128 stands for zero in the data rows.
Some points, one per row:
[149 184  73 119 255 132  42 132 140  34 136 188]
[152 183 118  93 191 157 112 134 166 142 176 107]
[108 148 198  85 101 143  87 229 150 156  46 143]
[122 166  93  85 175 173 131 101  91  27 141 140]
[110 154 104 133 161 128  93 150 136  99  86 123]
[121 146 136 128 125 136  82 119  99 102 120 111]
[156 147 130 139 191 122 144  83 131 115 140 101]
[141 145 113  95 115 161 191  79  91 153 191  70]
[112 112 132  94 122 169 151 131 136 250 129 136]
[131  75 151 192  67 105 118 152 143 161  74 146]
[131 130 187 130  81 143  98 215 130 171  17 112]
[134 108 134 102 108 117 114 134 142 117  99 174]
[ 90 134  95 113 145 118 144 100 122  87 114 100]
[122 136 136 125 126 152 140 110 108  91 109 123]
[156  50 143 141   0 124 176 108 111 249 139 119]
[126 146 149  83 143 165 136 138 128 123 154 111]
[129 129 150 140 132 122  96 175 145 137 131 141]
[158  86 143 192  30 126 155 127  87 185 127  91]
10 more points follow, each with its number after it:
[100 119 138  57  95 140 143  88 121 134 145 120] 0
[ 85 111  79 126 130 106 143  93 154 100 137 100] 1
[159  71 183 143  33 162 143 136 135 219 152 147] 2
[138 118 184 183  58 122  52 211 148 152  36 117] 3
[168 155 140 169 110 114 157 127 142 221 128 115] 4
[119  96 115 148 146  91 155 134 171 127 144 184] 5
[103 188  88  97 241 107 109 111 162  69 151 142] 6
[141 126  85 218 192 135  88 124  83  79 126 153] 7
[ 92 143 143 130 121 117 167  93 146 173 154  86] 8
[156 159 143 105 181 156  94 168 143 159 116 137] 9
Which three of these numbered points are nearest to each point below, looking only along the 3 directions in which the first points spread most? Their numbers follow each, nearest first.
[113 140 113 132 148 127 104 114 103  41 126 116] > 7 1 5
[ 94  97 201 126  56 102 111 179 181 210  21 101] > 3 2 4
[141 208  72  70 255 164  91 100 131  14 178 154] > 6 7 1
[121 116 117 117 112 104 129 148 107  97 120 129] > 5 1 0
[131 129 175 150  95 138 140 162 125 204 125 117] > 4 2 8
[114 125 146 100 149 146 129 148 133 143 106 134] > 9 5 0
[139 182 119 125 156 126 114 110 104  91 174 124] > 1 5 0
[114 233  61  54 255 174  98  66 105   0 145 122] > 6 7 1
[106 118  87 116  69 115 121  95  96  20 117 125] > 7 1 5
[118 179  81 117 255 150  84 103 169  33 116 167] > 6 7 9
